In the rows, zero is written as 128.
Rotation paths and how fast each direction turns (deg/step)
Each turn is a multiple of 5 degrees from 10 to 175, or 0.
Rotation 1:
[121 118 145 111 125 123 124 142 140 139 140 122 139 131 116 118 142 131
 119 126 106 124 132 129 124 126 122 122 116 128 139]
[121 122 140 115 123 125 129 133 144 130 143 121 138 136 120 119 147 127
 115 126 108 132 138 142 125 125 112 118 121 127 132]
[127 117 132 123 124 118 128 132 138 135 146 131 134 139 115 129 147 119
 121 122 101 131 137 136 119 123 118 115 122 129 134]
[123 116 139 115 123 120 123 142 136 143 139 127 137 133 115 122 142 125
 121 123 102 124 131 126 120 125 124 121 118 131 141]
[121 121 145 110 123 127 125 139 141 133 139 122 138 135 119 116 145 132
 115 127 107 129 135 137 125 126 116 122 118 127 135]
[125 119 137 122 126 122 130 131 144 131 148 127 135 138 117 126 148 123
 118 125 106 132 140 141 122 124 115 115 122 126 132]
[125 116 132 120 122 116 125 136 137 142 142 128 136 135 114 126 144 119
 123 120 100 126 133 130 120 123 123 117 121 132 139]
[121 119 143 109 121 125 123 143 135 138 136 125 137 136 118 118 143 131
 117 124 103 127 132 131 121 126 119 125 116 129 139]
[124 119 144 117 128 126 129 135 144 129 145 126 136 137 118 122 147 130
 116 128 109 131 139 140 123 126 114 118 119 124 132]
[124 118 132 123 124 116 129 130 144 138 147 126 136 134 115 126 145 118
 121 122 103 129 135 137 123 123 120 113 124 130 136]
[123 118 134 112 118 120 123 140 132 141 136 127 136 137 117 122 144 124
 120 120  99 126 132 131 119 124 120 123 119 132 139]
[124 118 148 112 127 128 125 142 137 131 141 128 137 137 118 121 145 133
 116 129 107 128 137 133 121 127 117 122 116 125 135]
[123 118 139 121 128 120 130 131 149 134 148 122 137 133 115 123 145 124
 119 126 108 130 138 138 125 124 118 113 122 127 134]
[123 120 129 117 118 117 126 134 137 140 140 125 136 136 117 124 146 119
 120 118  99 130 133 135 121 123 119 119 123 133 137]
[125 117 142 111 123 125 124 143 131 136 138 131 136 139 118 124 145 130
 118 124 102 127 135 130 118 126 120 124 117 128 138]
[123 117 147 117 129 124 128 137 147 132 146 124 138 132 116 121 144 131
 118 129 110 127 137 134 125 126 119 116 118 125 136]
[121 121 132 120 121 118 128 130 144 136 143 120 137 134 117 121 146 120
 119 121 104 131 135 140 125 123 116 116 124 131 135]
Directions:
[129 128 119 132 126 124 130 123 127 130 129 129 127 130 127 132 130 121
 130 124 125 130 128 130 127 126 128 125 131 131 127] | 100
[124 130 126 126 124 125 126 127 131 133 125 120 130 123 128 122 125 126
 128 126 128 126 124 127 132 128 130 128 129 131 131] | 115
[132 126 132 127 128 125 128 122 127 124 126 128 131 128 129 128 130 122
 130 125 133 132 127 125 132 131 129 133 124 127 131] | 0
Rotation 2:
[133 110 112 133 130 138 124 128 121 131 123 115 138 131 133 125 121 128
 113 122 124 121 130 127 137 131 129 103 107 135 129]
[139 112 120 126 131 136 119 128 124 128 116 112 135 127 124 136 121 126
 124 119 129 123 134 123 139 124 127 112  99 134 139]
[133 106 114 123 136 132 113 123 128 132 113 122 137 125 136 126 122 127
 127 124 132 121 139 120 128 127 135 113 107 122 141]
[130 111 111 132 129 134 125 128 122 133 113 123 143 132 136 123 125 135
 120 135 129 117 132 126 129 131 130 103 107 125 136]
[135 120 116 128 122 128 130 132 122 128 112 113 143 126 130 135 122 128
 126 130 127 121 129 124 138 128 132 111  96 125 138]
[132 112 113 124 129 126 122 125 128 130 120 114 138 120 140 127 116 119
 123 120 124 124 133 121 134 132 143 114 102 122 134]
[131 108 111 132 132 137 122 126 123 132 123 117 138 130 136 122 120 127
 113 121 124 121 131 126 135 132 132 103 109 133 129]
[138 112 118 128 130 138 121 129 122 129 117 114 137 129 123 135 123 128
 121 121 129 121 133 125 139 124 125 110 100 135 137]
[135 108 116 121 135 131 114 124 128 131 112 119 137 124 133 130 121 126
 129 123 132 121 139 120 130 126 135 115 104 122 143]
[129 109 110 130 130 132 123 126 124 133 114 124 142 130 140 121 124 134
 121 133 130 117 134 125 127 131 133 104 109 122 136]
[134 120 116 130 121 130 132 133 120 129 113 114 143 128 130 132 123 129
 122 131 126 120 128 126 137 129 130 108  98 126 136]
[134 114 115 123 128 125 123 127 127 129 119 112 138 120 136 130 116 119
 125 120 125 125 133 121 136 130 141 116  99 124 135]
[131 106 111 130 134 135 120 124 125 133 124 118 137 127 139 121 118 125
 114 119 124 122 133 124 133 132 136 105 110 130 129]
[136 111 117 131 131 140 121 129 121 130 118 115 137 132 124 132 124 130
 118 122 128 120 132 126 138 126 124 106 102 136 136]
[136 110 118 121 134 131 116 125 127 130 112 118 137 124 130 134 122 126
 130 123 132 121 138 120 132 124 132 116 101 125 144]
[130 108 110 128 131 131 120 124 126 134 113 124 142 128 141 121 122 131
 123 131 130 118 136 123 127 131 136 107 109 120 137]
[133 118 113 133 123 132 132 132 120 130 115 116 144 130 133 129 123 131
 120 132 125 119 127 127 136 131 129 104 100 127 134]
Directions:
[132 125 135 130 127 127 131 130 123 133 133 126 127 127 130 123 126 129
 131 131 128 129 133 133 128 126 128 130 129 129 131] | 0
[130 132 130 130 125 130 132 132 125 126 127 125 129 130 121 133 130 130
 127 129 128 127 125 130 132 126 122 127 124 132 129] | 115
[126 132 127 128 124 123 133 130 127 128 124 130 132 127 132 127 129 130
 131 136 128 127 126 128 126 130 130 128 126 122 130] | 60
Rotation 3:
[121 126 134 125 133 110 123 141 142 110 116 134 119 134 132 126 128 117
 130 120 123 114 127 140 134 139 117 132 115 125 141]
[121 131 135 127 132 108 124 137 136 113 111 133 124 135 124 130 128 117
 129 121 125 116 124 144 124 142 121 132 112 122 143]
[120 137 134 126 129 111 127 139 130 121 113 131 128 137 124 125 133 120
 126 129 125 116 123 150 118 142 123 133 110 121 145]
[120 137 132 123 126 115 128 145 131 125 120 130 127 139 130 116 136 122
 125 135 122 113 125 151 124 141 120 134 112 123 142]
[120 131 131 121 128 118 127 148 137 121 124 131 123 138 136 114 134 122
 126 132 120 111 129 146 135 140 116 134 114 126 139]
[121 127 133 123 132 114 124 144 142 114 121 133 119 135 136 121 130 119
 130 123 121 111 129 141 138 140 115 133 114 126 139]
[122 128 134 126 134 109 124 138 140 111 114 134 121 133 130 128 127 117
 131 119 124 115 127 141 131 141 119 134 112 124 142]
[122 134 134 127 130 108 126 137 134 115 111 133 125 134 125 128 129 116
 130 124 126 118 123 146 120 142 123 134 111 122 145]
[120 137 133 125 126 111 128 142 130 122 116 131 127 139 126 121 133 119
 126 132 124 117 122 151 118 141 122 134 113 122 144]
[119 134 133 121 126 116 127 147 133 124 122 130 126 141 132 115 136 123
 124 135 121 113 125 149 127 140 117 133 114 124 141]
[120 129 133 120 130 117 124 147 139 119 123 131 122 138 136 117 134 123
 126 129 119 109 129 144 137 140 114 133 115 125 138]
[121 128 134 124 134 114 123 141 142 113 118 134 120 133 134 125 129 119
 130 121 122 111 129 140 138 142 117 134 112 125 140]
[122 131 133 127 133 110 126 137 138 113 113 134 122 132 129 130 127 116
 132 120 125 115 127 143 128 143 122 134 110 123 144]
[122 135 132 127 129 108 129 138 132 117 113 132 125 136 125 125 130 116
 130 127 126 119 123 148 119 141 124 134 112 122 146]
[120 135 132 123 125 111 128 145 130 122 118 129 126 141 128 117 135 120
 126 135 122 117 123 150 120 139 120 132 115 122 143]
[119 131 134 120 127 116 124 148 135 122 122 131 125 141 133 115 136 124
 123 134 119 112 126 148 130 139 114 132 116 125 139]
[120 128 135 120 133 117 122 145 141 117 122 132 121 137 135 121 133 123
 126 126 120 108 129 142 139 141 114 132 114 125 138]
Directions:
[127 131 130 126 130 134 126 128 127 135 131 128 131 128 128 128 132 134
 124 130 128 122 130 129 132 132 127 128 124 127 126] | 60
Rotation 4:
[126 125 148 116 117 138 132 132 126 125 132 137 129 138 106 136 137 123
 137 152 143 122 138 131 124 133 116 136 133 121 132]
[128 117 163 118 142 122 132 119 130 129 129 134 136 133 125 134 136 112
 144 141 129 131 132 136 125 131 118 122 122 137 123]
[126 118 147 122 119 111 136 128 136 116 130 126 131 122 112 143 138 130
 136 142 136 135 133 139 121 136 110 134 130 112 130]
[132 132 157 124 130 123 139 129 136 122 129 137 119 136 110 133 145 119
 139 141 126 127 119 145 132 119 123 123 138 136 129]
[127 128 148 110 111 117 133 123 130 117 116 131 128 130 111 142 134 123
 140 144 127 126 145 130 130 132 126 122 123 123 115]
[121 119 154 139 130 116 134 134 131 139 125 133 122 143 119 141 139 120
 138 148 134 127 134 140 143 127 118 132 125 125 127]
[124 127 142 113 117 127 141 122 128 128 127 144 132 138 112 126 137 118
 145 146 142 125 137 135 115 133 115 130 133 120 126]
[131 114 163 120 136 130 123 132 135 125 138 132 128 128 119 143 138 115
 138 143 130 128 137 130 130 134 116 125 127 136 129]
[126 122 151 120 127 113 142 115 128 120 123 126 140 127 115 136 137 128
 138 146 131 136 123 145 120 129 114 133 124 116 126]
[128 128 152 124 124 115 135 137 146 118 130 137 112 130 113 136 144 121
 142 132 133 128 131 142 130 129 119 120 139 131 129]
[134 129 151 117 114 125 139 121 122 123 122 133 130 136 106 142 137 123
 134 152 119 123 132 131 134 121 126 127 125 124 118]
[114 125 153 127 129 115 129 132 135 130 116 130 124 142 123 137 136 120
 145 141 143 129 142 141 138 134 123 126 121 128 123]
[131 117 142 126 118 123 144 126 128 137 135 146 129 136 112 135 139 116
 138 147 133 125 136 130 121 129 108 132 132 114 127]
[123 126 161 114 134 136 124 130 131 119 132 129 132 135 114 133 137 119
 142 147 140 128 131 138 124 134 121 129 131 138 133]
[133 114 154 118 129 107 140 116 134 124 127 133 134 121 122 141 137 121
 139 138 123 134 132 137 123 130 112 124 122 120 119]
[122 131 150 129 120 118 135 137 138 115 129 126 119 133 106 138 143 129
 137 145 136 132 124 145 131 129 119 131 138 124 135]
[135 131 151 112 121 122 142 120 130 127 119 145 125 136 113 133 140 116
 142 139 123 121 134 136 132 120 125 118 129 130 115]
Directions:
[133 130 133 128 126 125 126 133 130 131 123 127 129 128 123 124 125 124
 126 126 128 128 128 128 123 127 126 130 123 129 131] | 0
[127 132 126 130 122 125 129 130 127 129 122 129 123 132 126 129 128 129
 128 129 126 125 131 128 135 125 133 126 127 128 124] | 60
